Where one turn sends some rows of the set: a few examples, then the rows asked:
Buge: [-2.27 -0.55 -1.36  0.54 -2.00 -2.10 -0.21  0.55 -0.79  1.95  0.64  1.30
  3.86  1.88 -1.97 -0.97 -0.51  1.09  1.34  1.14  0.59 -0.59 -0.34  0.43
  1.46  3.12 -1.79 -4.12 -0.71  0.23  1.19 -1.05]
dabo: [ 0.31  0.91  2.37  0.49  1.01  0.73 -1.97  1.04 -1.94  3.34 -1.10 -0.68
  1.17  2.05  3.66  1.63  0.49  1.65  0.69 -2.45  0.36 -1.24 -0.73  1.55
  1.78  1.69  2.15 -0.38  0.25  2.32  1.48 -0.38]
deko: [-0.91  0.26  0.31 -0.49  1.63  1.84  0.85 -2.12 -0.26  1.35 -2.90 -0.77
  0.76 -0.12 -1.68 -1.44  2.16  0.17 -0.44 -1.74  2.85  1.86  2.50  2.36
 -2.28 -0.90 -0.26  1.88 -1.30 -1.13 -1.45  1.66]
vizo: [-0.61  0.55  3.97 -1.58  1.94  0.16  0.21  0.38  0.07  0.29 -1.67  0.22
 -0.86 -3.64 -1.99 -1.95 -0.01 -2.02  3.84 -0.12  1.73  1.26 -3.39 -2.92
  0.12 -3.12  1.54 -0.55 -0.48  0.58 -0.75 -1.08]
zure: [ 1.35 -1.17  3.02 -1.82 -1.44 -1.67 -0.33  1.58  1.75  2.09 -0.11 -1.58
 -0.44 -1.47 -0.27  0.92  0.05  2.06  4.13  0.49  0.58  1.92 -4.10 -1.94
  0.38 -0.63  1.95  1.46 -0.02  1.11 -0.85  1.39]
levif: [-1.19 -0.43 -1.49 -2.07  1.90 -2.41 -0.79  0.24 -0.29  0.64 -2.15 -0.76
  0.23  0.08 -4.02 -1.14  0.25  2.40 -0.06  0.62 -0.02  0.13 -0.01  1.07
 -1.14  3.84 -0.91  0.75 -1.23 -2.46  0.72  0.41]
biror: [-1.52 -0.59  0.23 -0.01 -0.28 -0.51 -1.55  2.73  1.86  1.81 -2.74  2.10
  4.04 -0.93 -0.84  1.01  0.91 -1.65 -0.89  1.30  0.96  0.16 -0.32 -0.98
 -0.06  2.67  1.77  3.11 -2.01  3.89 -0.31  1.47]
Nud: [-2.96  1.24  1.04  1.16  0.90 -1.51 -2.27  1.23  1.09  1.16 -0.16  3.15
  0.24  1.54  0.17 -1.63  0.60 -0.34  1.05  0.43 -2.78  1.73  0.69 -1.04
  0.34  4.11 -2.08 -3.95  1.13  0.80 -0.51  1.47]
zos: [ 1.72  1.65 -2.37 -2.10  3.00 -2.68 -2.83 -1.85 -1.11  2.94 -0.72 -1.43
 -0.07 -0.97 -0.30 -0.90  1.62  0.77 -1.09  0.74 -1.72  0.55  0.77 -0.75
 -0.89  1.47 -0.72  0.73  2.84 -0.47 -1.27  0.21]
boli: [ 0.51 -0.18 -2.24  2.11 -0.17  2.81 -0.71  0.29  1.64  1.09  1.62  0.55
  4.56 -0.03 -2.00 -2.35 -0.86 -1.33  1.01  1.01 -1.85  2.49  1.42  1.79
  0.72  2.06  1.21 -2.41  0.80 -0.65  0.90  0.29]
tetet: [-3.10  3.84  0.62  0.74  0.54  1.05 -2.57  0.06  0.94  1.80  1.24  0.13
  3.36 -0.17 -0.19 -4.38 -1.68 -3.53  0.18 -1.20 -1.30  1.09 -1.06 -1.23
  1.60  1.04  1.09  1.62  1.18  0.85  0.99  0.07]
ged: [ 0.11  1.92  1.19 -0.53 -3.56 -1.09 -1.30  1.90  2.28  1.91  0.62 -1.13
  0.05 -0.63  0.81  2.99 -0.19  0.07 -0.56 -0.54 -0.27 -0.99 -1.46 -3.04
  3.57  1.04  2.68  0.76 -0.74  1.34 -1.13  0.34]
dibi: [-0.94 -0.94  0.11  1.35  2.83 -0.66 -0.91 -0.26 -0.01  1.12 -0.63  0.82
  1.37  1.12  0.46 -1.58  1.19  1.77  2.74 -0.43 -3.23  1.38  2.13 -0.21
 -0.69  4.04 -1.88 -3.40 -0.97 -0.71 -0.39  0.77]
nor: [ 0.07 -1.96  2.95 -1.69  1.78  0.46 -2.44  0.74 -0.62  1.83  0.15  0.51
  2.66 -2.70 -1.16  3.08 -0.23  1.27  1.09 -1.98  1.93 -0.57 -0.38 -0.93
 -2.00  1.53 -0.66  0.48 -0.12  4.10 -1.15  2.06]
zimev: [ 1.00 -0.06  1.45 -1.25  1.61 -2.22 -0.63  0.66  0.40  2.26  0.04  3.90
 -0.47 -3.20 -0.58  1.95  0.81 -2.90  0.14  1.24  0.03  1.69 -2.64 -5.22
  0.64  0.73  0.49  1.23 -1.11  1.09 -0.99 -0.51]
dukev: [ 1.12 -3.37  3.11 -1.43 -0.57 -0.65 -0.29 -0.73 -2.24  2.33 -1.63  0.43
  0.02 -1.48 -3.77 -0.59  1.61 -0.79 -0.31 -1.33  2.67 -2.36 -1.57 -1.07
 -0.49 -1.75 -0.82 -3.28  1.18  2.82 -0.96  0.45]
nuzub: [ 1.32  0.01  0.03 -1.14  0.01  1.25  0.20 -0.62  0.11  2.40 -2.44 -2.00
 -3.08  0.51 -1.13 -2.39  1.87 -1.59 -1.72 -2.35 -1.50  1.88  2.27  0.92
 -2.24 -1.03  1.12 -0.27 -1.99  1.21  1.76  1.41]
nodi: [-0.67 -0.81  0.46 -2.12  1.97 -1.49 -1.68  1.75 -1.15 -0.64  0.82  0.81
 -0.80 -2.29 -3.93 -0.42  1.40  2.68 -1.14 -1.26 -3.20  1.60  0.82  0.38
  0.72  0.96 -0.61 -1.16 -0.51 -0.10  3.03 -1.47]
pabel: [ 2.11 -0.39  2.80 -3.01  0.39  0.13 -1.49  1.92  0.63 -0.72  0.42 -4.13
  1.45  0.16 -0.55  0.27  1.74  2.65 -0.72  0.11 -0.48  0.49 -2.35 -2.06
 -0.91 -1.48 -1.75 -2.19 -0.96 -1.62 -0.65  2.40]
sirur: [-2.08  3.22  2.31  0.02 -0.44  0.45 -0.20  0.98  0.37  0.53 -2.03  1.18
 -0.75 -1.82 -0.34  0.39  0.53 -3.97 -0.17 -1.24  1.10 -1.21 -0.37 -3.55
  3.55 -1.53  2.29 -1.37 -1.09  1.39 -1.04 -2.46]
nof: [ 1.01 -2.24  2.04 -0.09 -0.23 -0.79  0.54  0.54  1.76  1.98 -0.68  2.53
  0.09 -1.42  0.43  0.23  1.40 -2.91  0.98  1.04 -1.33  0.78 -4.33 -4.50
  1.14  0.17  1.79 -2.42 -2.62  1.66 -1.72  1.78]
Varom: [-1.53  0.49  3.13 -0.99 -1.42  0.63  0.36  1.07  1.54  1.89 -1.49  1.30
 -0.73  1.81 -2.36 -3.64  2.67 -2.59  0.33  0.79  0.42  3.14 -1.34  1.62
  1.90 -3.41 -1.75  0.36  1.86 -1.09 -0.89  0.10]
sumu: [ 1.64  0.17  2.71 -2.66  1.69  1.15 -1.93  1.27 -0.85  0.21  1.47 -3.42
 -0.56  0.36 -1.32 -0.08  0.94  2.25 -1.04  1.37  0.65 -0.35 -2.90 -0.02
  0.64 -0.91 -2.22 -1.28  0.28 -2.74 -2.78  0.21]
Les: [ 2.01  0.51 -0.77  2.51 -2.17  1.60 -0.16  0.38 -1.78  1.86  0.63  1.68
  0.32  0.64 -1.49 -3.08  2.22 -0.95 -1.09 -0.25  1.91  3.95  2.73  1.84
  0.02 -0.48 -1.05 -0.29 -0.27 -2.00 -1.24 -0.74]
tuzo: [ 1.96 -0.36  0.75  1.09 -1.03  2.72 -0.90  0.80 -3.81  1.42 -0.28 -0.35
 -0.61 -0.87  1.07 -3.41  3.67  0.59 -0.39 -0.05  2.19  3.19  0.48  1.89
 -0.74 -0.25  0.28  0.62  0.64 -0.82 -2.90 -0.04]
zir: [ 0.53 -0.58  0.62  0.69  0.14 -1.29 -0.24  2.22 -0.01 -0.43  1.51  3.65
  5.36  0.44  0.88  0.61  1.67  1.45  1.46  2.15  0.03  0.91  0.07 -1.14
  0.19  0.01 -0.97 -2.68  0.75  0.12  2.20 -2.66]
bele: [ 0.42  0.12 -0.33  0.40 -0.47  4.38 -1.20 -0.05  1.64 -0.70  1.07  0.79
  3.51 -0.70 -1.37 -2.61  0.05 -2.78 -0.17  2.72 -0.55  2.52 -1.15  2.24
  1.34 -0.27  0.24 -4.06  1.01  1.07 -1.17  0.10]
lideb: [-1.56  0.95  0.02  1.45 -1.87  2.79  0.40 -2.35 -0.39  1.83  1.72  0.32
  5.27 -0.19 -0.63 -1.87 -0.09 -1.27 -0.29 -1.05  3.08  0.32  1.49  0.86
 -0.16 -1.44 -1.12 -2.79 -0.99  0.52 -0.95  0.79]
Ruluz: [-0.72  0.23  3.36 -1.96 -1.62 -0.69  1.15  0.96  0.27  0.73 -1.58  0.85
  0.24  0.93 -2.29 -2.95  2.92 -1.99  1.10  1.47  0.52  3.69 -0.21 -1.52
 -0.36 -4.29 -2.92  0.46  0.93  0.57  1.19 -0.67]
Fera: [-2.90  3.63  1.55 -0.31  1.08  0.55 -1.91  0.06  0.01  1.90  0.92  1.44
  2.12 -1.55 -0.23 -1.73 -2.28 -3.82 -1.47  0.11 -1.27 -0.20 -0.08 -0.42
  0.53  0.21  0.88  3.37  0.68  0.82  2.61 -0.72]
kedus: [ 2.53 -0.97  2.83 -3.26  1.46  0.23 -1.16  1.19 -0.70  0.01  1.83 -2.90
  1.10  0.62 -0.58 -0.93  0.87  1.67 -1.02  0.89  0.96 -1.06 -3.85 -0.03
  1.25 -1.63 -0.10 -2.93 -0.89 -1.34 -0.49  2.69]
Tilef: [ 2.85  0.68 -1.69 -1.17  2.92 -1.28 -1.40 -3.14 -1.13  1.34 -0.29 -0.81
  0.18 -0.53 -1.43 -1.49  1.93  0.52 -1.19  0.44 -0.81  1.21  2.06 -0.02
 -1.00 -0.28 -3.20 -1.17 -0.73 -2.05 -1.81 -0.77]
Buluv: [ 2.28 -2.37  1.92  0.30 -1.05  2.80  0.10  0.24  0.29  2.33  0.42  1.05
 -0.74 -2.87 -0.85  0.76  1.06 -1.71  0.18 -1.79 -0.83 -0.24 -3.36 -2.40
  1.89 -0.22  4.60 -1.61 -0.78  1.71 -1.29  1.50]
Noro: [-2.22 -0.45  3.55 -1.94 -0.23 -1.47  1.73  2.15 -0.03  0.79 -0.98  2.23
 -0.69  1.97 -1.68 -3.14  2.17 -3.17  0.24  2.70  0.33  2.36 -1.22  0.07
  0.97 -3.26 -1.60  0.27 -0.19 -0.23  0.40  1.07]
Fase: [ 2.54  1.30  0.59  1.53 -1.58  2.30  0.21 -0.19  1.13  1.36  1.01  0.00
  3.60  0.87  2.83 -2.52  0.45 -2.57 -0.63  0.67  1.61  0.34  0.78 -2.09
 -3.66 -1.12  0.52 -1.44 -1.53 -0.26  0.76  1.29]
kel: [-0.78  1.34  0.69  0.40  2.53 -0.08 -1.96  1.34 -2.02  2.51 -1.04 -2.15
  1.60  3.42  3.21  1.05  0.43  1.40  2.10 -0.58 -0.41 -0.29 -0.87 -0.28
  1.86  2.57  0.72 -0.72  0.47  2.38 -0.84 -1.56]
mogem: [ 1.94 -0.69  1.62 -0.45  0.48  1.04 -0.51  0.74 -1.32  3.11  0.07  3.06
 -1.90 -3.55 -1.21  2.77  1.36 -1.59  0.11 -1.76  0.74  1.16 -1.24 -2.64
  1.61  0.37  3.22  1.91  0.78  1.73 -0.55 -1.08]
Baf: [ 0.28  1.59  0.69  0.90  0.11  1.18 -2.19  2.71 -0.67  1.51 -2.87 -1.83
  1.92  2.70  2.04  1.93  0.89  1.99  0.81 -2.15 -1.51 -0.97 -0.26 -0.27
  0.90  1.56  2.34 -1.57 -0.27  2.31  1.62 -1.25]
nizi: [-0.73 -1.26  1.08  0.49 -2.68 -0.98 -0.53  1.63 -0.10  1.30 -2.43  1.70
  1.48 -1.42 -3.89 -3.73  1.56 -3.27 -3.34  1.26  1.72 -2.11 -1.94 -2.37
  0.62  0.34  1.31 -0.34 -1.52  1.17 -0.36  0.92]
buga: [-1.91  4.28  0.98  0.84 -0.83  1.89 -2.30  0.85 -0.68  0.63  0.22  0.94
  2.42 -1.22 -1.84 -3.11 -1.51 -2.63 -0.49 -0.91 -1.04  0.32  0.10 -2.22
 -0.02 -0.20  1.02  1.77  0.71  1.45  3.36 -2.46]

biror turns into nizi
Les turns into Tilef
zure turns into ged
Now find these:
nodi turns into zir
Fera turns into Noro
Buge turns into lideb
tuzo turns into zos
Ruluz turns into pabel
mogem turns into zimev
tetet turns into Varom

